One turn or mirror swaps these rows in pairs. Which row does each one swap with?
The rows were stretched afterwards, more along some directions than others.
k137: [  1.3   6.9   0.7 -26.4   8.6   9.1  -6.5  30.4 -20.0 -25.5  15.2  26.8
  -3.6   5.4  10.5  -2.7  19.8]
k898: [  1.8  11.5  11.6  28.3 -12.5  -4.6  26.9 -11.3   3.9  30.0   5.1 -19.1
   3.8  -5.8  18.2   8.5 -19.0]
k777: [  9.6  -6.7   8.4 -21.5  17.2   1.6  -6.9  28.1 -21.2 -38.4  17.2  19.7
   2.7   6.2  19.1 -11.2  20.1]
k64: [  6.9  10.8  11.4  -6.0  17.5 -27.2   0.5 -15.9  -5.3 -15.3   6.7  13.4
  -5.9  -8.5  54.2 -20.1  -0.4]
k362: [  8.6  13.4 -14.1 -26.6  16.9   9.9 -23.8  11.4 -29.7   6.8 -21.1  25.2
  16.2   5.0 -42.8   2.5  14.4]
k839: [ 10.7   3.1   6.4  15.5  16.1 -10.6   2.5  -6.0   8.2  -2.4  -9.7  -2.9
   4.6 -13.5  19.1  -1.0  -3.0]
k650: [ -4.1   8.7   4.7  -3.8   6.2 -13.7   7.1 -13.7   7.0 -15.8  12.3  18.5
  -5.1  -3.1  53.8 -11.7   4.8]
k745: [ -4.6   4.3   8.1  -8.0   5.9   9.4   4.1   1.5 -28.2  13.0  -9.7   6.3
  12.1   9.8 -29.9  -5.5  -0.8]
k830: [  3.3  19.7  12.3  -4.1  13.3 -16.2  -0.9 -16.5  -6.0  -1.2  21.0  12.4
 -11.2  -0.7  50.4 -15.0  -7.7]
k822: [ -1.6   0.9  -3.5 -36.3  20.5   9.2 -10.1  24.6 -34.3  -4.4  -2.5  27.8
  15.5  25.1 -16.1  -1.6  24.4]
k451: [ -2.9 -25.0  17.8  -5.6  19.0 -18.5   6.6   2.8  -5.1  -1.3  25.4 -19.3
  12.0   8.8  -3.1   4.8 -23.2]
k715: [  0.4   5.3  -7.3 -21.7  14.5   2.4 -13.8  30.8 -21.1 -33.0  17.7  23.9
   1.0   3.1  24.4  -7.7  22.0]
k838: [ 10.8  -1.3   8.9  28.7   6.3  -8.2  12.6  -8.4  16.0   1.1 -10.0 -14.7
   8.6 -13.7  24.8  -5.5 -17.7]
k503: [-10.9 -27.4   5.3   0.1   5.1 -13.8   7.1   4.3   3.6   4.0  16.0 -20.6
  11.0   4.2 -15.1  12.9 -19.6]
k450: [ -9.7  -2.8  14.1  -3.5  14.3 -19.7   9.6 -13.5  -0.3 -14.7  18.2  11.1
  -0.9   6.2  52.8 -13.3  -3.1]
k534: [ 14.9   4.2   4.9  21.4  13.8  -9.2  -1.6  -7.2   9.2   1.1 -12.4  -9.5
   1.2 -12.7   8.6   3.5 -11.1]
k65: [ -4.7  -8.6 -20.2   1.9   0.7  23.7 -11.1   5.9  -5.9  -4.7 -33.6   3.6
  14.8  14.8 -48.9   9.4  -3.8]
k391: [ 16.7  -1.4  -4.2  -7.4   7.8  -0.6  -6.9 -21.0   4.3  -9.5  -0.8   6.8
   3.5   1.1  28.4 -10.5  -5.7]
k784: [ 21.5  11.1 -15.7  -9.4  11.1 -14.4 -14.3   8.6  -1.5 -12.6   7.8  -3.5
 -29.2 -23.6  40.4 -12.6  16.3]
k769: [-10.0   9.9  15.1   0.5 -30.7  -0.3  25.4  -9.9  22.7  18.2   7.8  -9.8
 -18.9 -12.7  16.4  12.4   4.8]
k762: [  7.7  -2.9   8.3  19.6  16.6 -12.4   8.7  -2.9   5.9  -3.9  -9.3  -8.7
   5.3  -7.7  17.8  -1.9  -7.7]
k921: [ 20.6 -11.9 -15.1 -15.7  17.0   4.8 -18.3  -3.8  -6.0 -21.1  -5.7   6.4
  15.9  10.4  11.5 -14.1  -1.0]
k121: [ 14.1  16.8  -6.1  -7.0  -5.7 -11.7   0.4  -5.2  12.2  -3.4   6.7   0.8
 -32.5 -29.2  46.0 -12.0  19.1]
k941: [-11.5   9.0  -4.2  21.8 -19.8  16.1   8.6  10.5  -0.3  34.6   1.3 -13.2
   3.5  -1.3   4.1   6.3 -18.7]
k738: [ 19.1  -4.2  -8.2  -6.2  14.6  -3.5 -16.4  -8.2 -13.3 -12.9  -5.0   1.7
  11.9   2.6  26.4 -20.8 -11.1]
k138: [-14.2  -5.9  20.2  -4.1 -22.2  -4.6  23.4  -6.3  17.2   2.3   4.6  -6.5
 -21.5  -9.7  13.3  14.5  12.9]
k539: [ -7.7  -3.3  19.0   0.5 -18.6  -6.1  12.9 -18.1  23.1   9.8   4.2  -9.3
 -22.8 -14.2   3.5  15.4   1.8]
k80: [ -4.4 -24.9  10.5  -4.6  14.1 -15.0  -3.4   5.0  -1.1   3.9  19.1 -20.0
   7.6  11.3 -17.3  11.7 -21.1]
k498: [ -7.5 -16.7  11.9   5.7   5.1 -12.2  13.2   4.5  11.6   8.5  28.7 -17.4
   9.8   9.5  11.4   5.9 -26.6]
k655: [ -8.0 -15.7 -12.2   3.3  -3.0  26.0  -2.1   7.2  -5.8  -5.3 -33.1   1.3
  15.4  18.9 -47.6  12.8  -4.3]
k638: [ -5.1  -9.5 -20.9   2.4  -5.2  25.1  -9.6   4.9  -4.1   0.0 -34.4   4.2
  12.1  18.2 -48.5  14.2  -5.8]
k870: [ 13.2   8.3   0.9 -12.3   4.9  -9.0  -5.1   3.6  -9.2  -9.0  -1.2  -5.7
 -20.5 -30.2  30.2  -7.9  17.5]
k818: [  5.0   5.7   7.6 -21.5  21.9   1.8   5.1  13.2 -37.9   0.8 -17.2  19.1
  27.7  15.6 -10.2  -2.6   1.1]
k318: [  4.4   4.7  -0.3 -16.5   4.7   5.6  -6.0  29.0 -17.6 -28.3  20.9  18.0
  -3.5  -2.6  25.8 -10.8  18.0]
k33: [-13.2 -30.3   7.5  -0.1  12.4 -14.7  11.8   9.9   1.3  -3.8  25.4 -22.0
   9.0  12.5  -1.1   8.0 -19.2]
k774: [  2.6  21.9   9.7 -25.7  27.2  -2.4 -18.7  14.3 -26.2   1.4 -13.7  11.4
   9.3   8.8 -20.7   3.9   2.8]
k676: [ -5.5   0.9   2.8 -16.4  13.8   9.8 -13.9  29.5 -23.1 -37.1  15.8  18.6
  -0.7   3.8  26.4  -9.4  12.7]
k617: [ 11.7  21.7 -26.7  14.9 -12.7  13.3 -16.2   8.3   4.7  31.7  -7.1  -6.8
  -6.4  -0.6  -3.0   5.7  -9.7]
k315: [ -4.7 -24.8  21.9  -3.1  13.3 -22.7  11.8   9.2   0.5  -4.5  14.1 -25.4
   7.8   8.6   0.9   6.9 -22.6]
k943: [ -9.2   3.2 -18.2  10.0  -5.5  -6.3  10.1  13.1   3.0  27.9  15.5  -9.7
   3.2  20.2  21.6  10.4 -12.6]
k195: [ -1.6  -8.0  -7.9  -1.3   2.2  25.0  -5.9   5.9 -13.5  -9.2 -34.8   4.9
   9.4   8.9 -44.9   9.5  -3.0]
k598: [ 10.6  13.5 -18.3 -22.4  25.7   4.6 -15.6   9.3 -27.3   3.4 -17.3  19.1
  21.4  14.8 -14.7  -1.5   5.9]
k290: [ -4.7  31.9 -22.8  25.3 -16.9  10.8 -16.0  11.4   8.6  30.3  -0.2 -13.6
  -8.5  10.8   9.6  13.3 -30.2]
k112: [  3.9  16.2 -21.6  22.6  -8.9   5.4 -10.0  -2.8   6.1  34.1  -1.2  -7.9
   6.5  -3.6  -2.2  14.1 -20.5]
k331: [  7.8   0.2   4.1 -21.8  19.0   2.5 -18.5  21.8 -25.6 -34.1  13.6  26.2
   3.5  -4.4  13.8  -9.1  19.7]
k881: [-13.1  -3.0  16.2   4.8 -25.2   5.5  11.2 -17.2  18.5   8.7  -1.7 -13.4
 -18.3 -19.0   2.9  17.0   1.7]

k769 pairs with k830
k898 pairs with k745
k318 pairs with k451
k715 pairs with k80
k331 pairs with k503
k598 pairs with k617
k655 pairs with k762

